One turn moves every row onto another: examples first, then more rows asked
Q_238: [ 17 -33   9   3   8  19 -14   2 -11 -11   5  -6  -1 -19   3]
Q_587: [ -5 -15  21  12  -1  20  10  10 -10  -1  31  -7  -3 -11 -11]
Q_80: [ -7  -6  16  12  -5  21  -3  10  -8   1  34  -7  -3  -4 -12]
Q_541: [  9 -26   3  -4  -1   0 -14 -15 -12  -8   1  -4  21 -12  17]
Q_948: [-27 -28  32  24  -7   1 -11 -11  12 -11 -10  -5   4 -12   9]
Q_690: [-25 -18  27  28 -10  11 -27  -3  14  -7  -5  -5  -3  -6   2]
Q_340: [ 15 -37  10   0   8  10  -6  -5 -12 -12   1  -6   6 -21   9]
Q_229: [-28 -23  28  24 -10   0 -15 -13  12  -9 -10  -5   8  -8  10]
Q_658: [-24 -30  34  26  -5   6 -10  -6  12 -11  -9  -5  -1 -14   5]
Q_584: [ 12 -13   0  20 -20  -2   9   2  17  -5  22  -7  11  -1 -12]
Q_217: [ 14 -18   3  21 -18  -1  13   3  17  -6  22  -8   9  -4 -12]
Q_775: [ 11 -14   0  20 -21  -3  11   0  17  -5  22  -8  12  -1 -11]
Q_72: [-12 -20  22 -18 -15   3 -22   4  15  -9 -11  -6  -7   5  -3]
Q_710: [  8 -19  -2  -2  -6   2 -24 -13 -12  -6   3  -5  19  -6  15]
Q_128: [-14 -28  26 -21 -12  -4 -10  -1  13 -12 -15  -7  -2   0   2]
Q_922: [-11 -23  24 -17 -12   5 -21   7  15 -10 -10  -7 -10   3  -5]
Q_800: [-10 -30  28 -18  -8   3 -10   6  14 -12 -13  -7 -11  -2  -3]
Q_560: [-12 -31  28 -20 -10  -1  -8   2  13 -12 -14  -6  -6  -2  -1]
Q_845: [-29 -18  26  24 -13   2 -22 -11  13  -7  -8  -5   7  -5   9]
Q_385: [ 12 -15   1  20 -20  -4  12   0  17  -6  22  -8  12  -1 -10]
Q_455: [ 13 -18   3  20 -18  -3  14   2  17  -7  21  -7  10  -3 -12]
Q_785: [ 11 -35   7  -3   4   4  -6 -11 -13 -11   0  -5  16 -18  14]
Q_648: [ 13 -18   0   2  -1  17 -33   0 -10  -7   8  -6   4  -7   4]
Q_388: [-13 -21  22 -20 -16  -2 -20   1  14  -9 -12  -6  -2   5   0]
Q_456: [-10 -27  26 -18 -10   6 -16   8  14 -12 -12  -8 -12  -1  -6]
Q_342: [ -9   1  11   9 -12  16  -9   5  -9   3  34  -6   5   2  -8]
Q_774: [ 13 -14   1  21 -19  -1   9   3  17  -6  23  -8   9  -2 -12]
Q_178: [ 13 -16   1  21 -19   0  11   4  16  -7  23  -8   8  -3 -13]
Q_316: [-14 -24  23 -21 -15  -4 -15  -1  13 -10 -13  -6  -1   3   2]
Q_257: [-27 -16  25  26 -12   6 -27  -8  13  -7  -6  -5   2  -4   5]
Q_530: [ 12 -17   2  20 -19  -4  15   0  17  -6  21  -7  12  -3 -10]
Q_6: [-23 -23  30  28  -7  13 -22  -1  14 -10  -5  -6  -6 -10   1]
Q_321: [-15  -3  12   4 -14  -1   5  -9 -11   4  28  -5  21   1   4]
Q_672: [-14   2   9   7 -15   6  -6  -3  -9   5  31  -5  14   4  -1]
Q_554: [-10 -20  21   6  -3   4  23  -5 -12  -1  24  -6  13 -12   2]
Q_109: [-14 -12  17   4  -9  -2  17  -9 -12   1  25  -4  20  -6   5]
Q_401: [ 17 -26   5   4   4  21 -25   4 -10  -9   8  -6  -1 -13   2]
Q_655: [-23 -27  33  28  -4  11 -14  -3  13 -11  -7  -5  -5 -13   2]
Q_470: [ -7 -22  24   9   1  13  20   4 -11  -3  27  -6   3 -14  -5]
Q_389: [ 10 -15  -3   0  -5  10 -33  -7 -11  -6   7  -6  12  -4  10]

Q_80 -> Q_554
Q_690 -> Q_658
Q_401 -> Q_785
Where do these go?
Q_560 -> Q_388

One turn moves every row onto another: examples first, then more rows asked
Q_310: [-12   9  -1  -4  -6  -2 -14  -5 -13 -10 -11  -7  -5  -5   3  17   7   5
  -3  -4   8 -38 -11  -1  16   3  12  -5   2]
Q_706: [  4   3  23 -14  -7  -3   3   7  -1  19   8   0  -8  19 -11 -22  -2  21
  23  -2   5  10  -1  -1  10   9 -13  -5  14]
Q_57: [  1  -8  17 -20 -27  11 -17  -5 -16  -5   1 -18  -3  -8  -4   1 -10  -2
 -18   2  14   3  10   3   5   5 -14  -7  -7]
Q_497: [ -4 -17   4   5   9  15  -1   7  11  -1 -11   7   1  -9  25   6   6  -8
   5   5 -16   6 -12  12  -1  11  10  11  -7]
Q_506: [  0   8  22 -19 -11   1   7  -1   0  22   3  -5  -3  21  -9 -13 -17  19
  25  -7   1  12  -1  -1  -5  -2  -1   0  10]
Q_70: [  5  -1  24 -10 -10  13  -4  12 -10  16   0 -17  -6  12 -13  -3 -12  27
  18  -6   5  12  15   5   3   5 -11  -4  13]
Q_820: [-16  11  23  -8 -10   7 -10 -15  -1   5  10   9   7  -6  -3  -2 -18 -10
  -2 -17  17  -5   6  -5  11   3   7  -5 -20]
Q_667: [ -9   1 -20   1   6   2   6  -8   4   6  -1  -7  -1   4   1   7   3   6
  -7  -4   6 -47  -1  -4   2   7  10   6  13]
Q_239: [  3  10  13 -13  -5   1  13   1  -2  21   6  -6  -2  21 -17 -11 -11  25
  23 -11  12  13  14  -4  -5  -8  -3   2   9]
Q_48: [  8   4 -25   7  18  13  12  -3  -2 -14 -12  -6  -5   4  -7   8  18   2
   1  -9  -2   4  12   9 -14  -4   7  21  -5]
Q_906: [-11   5  10 -17  -1   2  27 -11  20   3   7  -6   3  11 -10  -6 -18  -6
  -4   3  15 -14  16  -3 -20  -1  -6   0  -7]
Q_167: [-10  16 -12   3   3  -6  -7  -7 -21  -6  -2   1  -8  -6  -9  18  10   2
 -10  -8  12 -31  -9  -1  15   1   6  -8   9]
Q_413: [ -2   8   1  -9   7  -7   2  -5   2   7  -5  -4  12 -10  27  22  -5  -2
  -7  11  12 -17 -10 -10  -4  -2   6 -22   0]
Q_445: [  4  -2   5 -13 -18   9  -9  -6 -22  -3   8 -12  -5  -9 -17   2  -6  -2
 -25  -3  20   8  15   3   4   1 -19 -10  -1]
Q_851: [  8  -4 -22  15  28   7   6   3  -3   2   2  10   6  -7   9  -1  24  -5
   0  -4   8  15   8   3   0   1   5   7  -7]
Q_46: [  3  11 -18  -5   7  -1  -3 -15   3   5   0  -2   5   5   5   0   1  -4
  -4  -4   0 -41 -14  -6   8  11   9  -3  15]
Q_823: [  4   1  20  -8  -8   4  10  12   4  14   6  -3  -8  19 -16 -14  -1  30
  22  -4  10   7  14   0  10   4 -13   0  14]
Q_842: [ -9  14  -2  -1   8  12   1   9 -16 -24  -6   3 -13  16 -22  15  10  -2
   6 -17   8   4   7  -2  -8 -15   2  19   1]
Q_214: [ 11   8 -13  -8  26  12 -19   1  -5   5   4  -6   8   7  -4 -25   6 -12
  -3  -2   7   0   4   7 -11   3   6  11  28]
Q_177: [-17   6  21   4  22   4   7  21  19  -9  -7  10  -9  -3   8  10   8   8
  -2   7  17   7  13   4 -15  -4  -4   6  10]
Q_50: [ 10   2   3 -13  -8   0   3 -10  11  -4  12   1  -8   8 -15 -26   6  -1
 -17   2  13 -13   7   0  11  19 -26  -2  10]
Q_904: [  3   5  -4  -4  11 -12  -6  -5  -1  -7  -9  13  -9  -6  17 -11  28  -7
   0   5  -3  19 -21   7  -2   4   3   5  -6]
Q_676: [-11  11  14 -19   0   4 -17   2 -17 -21 -11   0  -9  18  -3   1   7 -15
  16  -9  -3   2 -18  -4  -6  -4   8  14  -7]
Q_885: [  7   4  19 -13  -3   3  -7   6 -20  22   6 -13  -5  13 -15 -13  -6  20
  18  -7   8  18   8   1   2   7 -13 -10  12]
Q_55: [  4 -12 -12 -10 -12  -5   9   0  -2  -3  -7 -12  -3   1  21  24   9  11
 -16  11   9 -19  -7 -15  -2  -1 -10  -7   2]
Q_940: [  1   0  -7 -10   8   5  -5 -10  -3  -8 -17  -5  -6   6  11  -3   9 -15
   8  -1 -22   5 -23  11 -14   9  10  15  -8]
Q_888: [ -9   5  -9   1  13  -8  13  -1  -2  10   0  -2   7 -11  15  27  -2   4
 -15   7  18 -16   1  -8 -10  -7   2 -19   4]
Q_161: [  1  15   9 -23   2  -2  18 -19  17   3  10  -2   9  13  -7 -15 -18 -14
  -1   3  13  -8   6  -6 -15   2  -6  -9  -7]
Q_246: [ -4   5  28  -5 -12  10  -5   3  -1  25   3  -1  -4  11  -4  -4 -17  26
  20 -17   4  14   7  -2   6   5  -1   1   6]
Q_195: [-22   8  15   2  -7   9   1 -10  -2   7  14  11   2  -7 -13   5 -16  -4
  -8 -20  23  -5  18  -3   8  -1   4   0 -15]
Q_27: [ 13   0 -19 -10  -5  -9   8  -7  -8  -1   0  -3   0   1  15  19  10   2
 -19   8   8 -10 -15 -17   1   0 -14 -16   8]
Q_680: [  6   6 -17  -2  24  -3  -7  -2 -19  -5  -6  -2   2  -9  -4 -13  22 -15
   3   6   4  11  -5  18  -5  -5  13   3   2]
Q_61: [  0  -2  -5  10   5   7  12   7  15 -19 -16   8 -13  -9   9  13  22  14
  -4   3   3   9   7  13  -2  -6   3  18  -2]
Q_924: [ -4  18  21  -8  26  -9 -11   9   9  -4  -2  14   1   0  17 -11  14  -8
   4   8  16  15  -7  -3 -10   3  -2  -7   4]
Q_39: [ -1  10  17  -3  -3   3  -4   0 -10  28  10   1  -2  11 -10 -10  -8  26
  18 -20  13  19  13  -6   5   3  -4  -1   5]
Q_509: [ -1 -27   5  -9 -12  17 -12  12   4   0  -1   6  -2  10  26   2   5  -3
  -3  -3  -5  13 -10 -13  -1   3  -4  21   1]
Q_944: [ -7 -10   2  -7  11  23 -13  12   9   1  -8 -14  -1   5   2  -9  -5  -1
  -2   3  -3 -13   8  16 -17   4  10  23  27]
Q_252: [ -4  -7   0   1   7  17   0  10   3 -16 -20  -8  -4 -11   2   9   5  -2
   4  10  -9  -2   1  29  -6  -6  18  14   5]
Q_486: [  0  -9  11 -15 -17   5   3  -5  18  -5   5  -7 -12   7  -8 -22   3   6
 -14   5  11 -22  11   2   8  20 -21   5   5]
Q_735: [ 13 -11 -17   3   4  14  -2   8  -6   0  12  14   1  10   8   2  14  -2
 -12 -12  10  24   5 -18   2  -5 -11  16   8]

Q_667 -> Q_27
Q_506 -> Q_823
Where do these go?
Q_940 -> Q_61
Q_676 -> Q_177
Q_161 -> Q_486

